Named moves (each a turn or a mirror), then the moves between two rows, first move first; the first pair answered:
mim:
[-0.26  1.09  1.00  0.06 -1.30  2.23  1.48 -0.49 -1.17] |-> [-0.65  0.69  0.13  1.12 -0.16  0.42  0.26 -3.05  0.52]
[ 2.87 -1.46 -0.91  0.85  3.64  2.03 -4.02  1.72  1.91] |-> [ 2.98 -1.55 -0.41  0.07  3.04  2.40 -3.35  3.05  1.19]
[-1.61  1.74 -0.85  0.18  0.58  0.61  1.34 -2.02 -0.54] |-> [-1.15  1.93 -0.33 -0.13  0.10  1.59  2.00 -0.93 -1.20]
Vop:
[ 1.67 -1.60 -0.58 -0.77  0.37 -0.95 -0.54  3.86  0.85] |-> [ 1.05  1.02  0.00  0.56 -0.66  3.61  1.55  0.48 -1.74]
[ 0.90 -0.34  0.94  0.70 -1.41  0.34  0.21  1.00 -2.53] |-> [-0.11  0.30  0.16  1.66 -0.84 -0.11 -0.04 -2.23 -1.70]
[ 0.49  1.10 -0.12  0.75 -0.27  0.99  0.44 -2.14 -0.48] |-> [ 0.88 -0.26 -0.41  0.24  0.74 -1.71 -1.14 -1.26  1.28]
[-0.74  0.60  2.10  0.22  0.71  1.89  0.25  0.09 -0.89] |-> [-1.25  0.65  1.60  0.68  1.34 -0.51 -0.55 -1.52  0.54]
pudef:
[ 0.75 -1.47  2.59 -1.32 -0.03 -0.94 -1.03  4.32 -0.32] |-> [-1.67  0.17  1.10  1.17  1.11 -2.32 -1.13 -3.32  1.55]
[ 1.03 -0.66 -1.33  1.24  1.64 -0.65 -2.85 -0.88  1.34] |-> [ 1.00  1.04 -0.46  1.44  0.43  2.94 -0.68 -1.59 -1.22]
[ 0.18 -1.57 -0.09 -0.65  0.21 -2.64 -0.98  1.78  1.32] |-> [-1.43  0.75 -0.30  1.08 -0.20 -0.14  0.69 -3.01 -0.08]
Then:
(2 to 3 moves a pair)
[-1.13  2.26 -0.55  1.39 -1.01  1.14  0.97 -5.38  0.66] |-> [ 1.01 -1.76  0.28 -2.23 -1.09 -3.10 -0.83  3.60  2.30]
mim then Vop then Vop
[ 0.60 -1.30  0.61 -0.60 -0.57 -1.73 -1.11  5.44 -0.46] |-> [-3.11  2.18  0.34  1.90 -0.89 -0.74  1.79 -3.41 -0.90]
pudef then mim then Vop
[-0.76  1.01 -0.98  0.41  2.55 -0.90 -0.82 -3.28  1.92] |-> [ 0.11  0.53 -1.23  1.11  2.56  0.08 -1.66 -2.79  1.92]
Vop then Vop then mim
[-0.06 -2.61  0.71 -1.80  0.74 -2.82 -1.74  1.74  2.16] |-> [ 0.02  0.52  1.83 -0.16 -0.88  4.35  0.88 -0.61 -1.99]
Vop then mim then pudef
[ 0.80  0.66  1.10 -0.15 -0.41  2.96  1.35  2.48 -1.92] |-> [ 1.03  0.66  0.83  0.86  0.13  3.86  0.83  0.57 -1.84]
mim then pudef
[ 0.24  1.26 -0.20  2.14  1.42  3.85 -4.28 -2.50  1.32] |-> [ 1.02 -0.08 -0.85  1.86  1.59  3.07 -5.18 -0.75  2.05]
pudef then mim
[ 0.01 -2.35  0.25 -2.14 -0.75 -4.76  0.19  5.16 -0.02] |-> [-1.35 -0.34 -2.06  1.56  1.59 -4.27 -1.72 -4.11  2.29]
mim then Vop then mim
[ 2.39  1.40 -2.42  2.66  2.32  4.37 -2.06 -3.17  0.79] |-> [ 3.27 -1.45 -2.20  0.50  2.89 -0.56 -3.76  2.49  3.24]
mim then Vop then Vop
[-0.55 -1.00  0.85 -0.24  0.22 -2.28 -1.18  1.58  1.20] |-> [ 0.48 -1.18  0.76 -0.23  0.20 -0.63 -1.26  2.88  0.77]
Vop then mim then Vop
[-1.02 -0.81  1.47 -2.94 -2.03 -3.70  1.93  4.23 -0.35] |-> [-0.19 -0.44  1.72 -2.78 -2.66 -2.29  2.02  5.06 -1.30]
mim then pudef then pudef
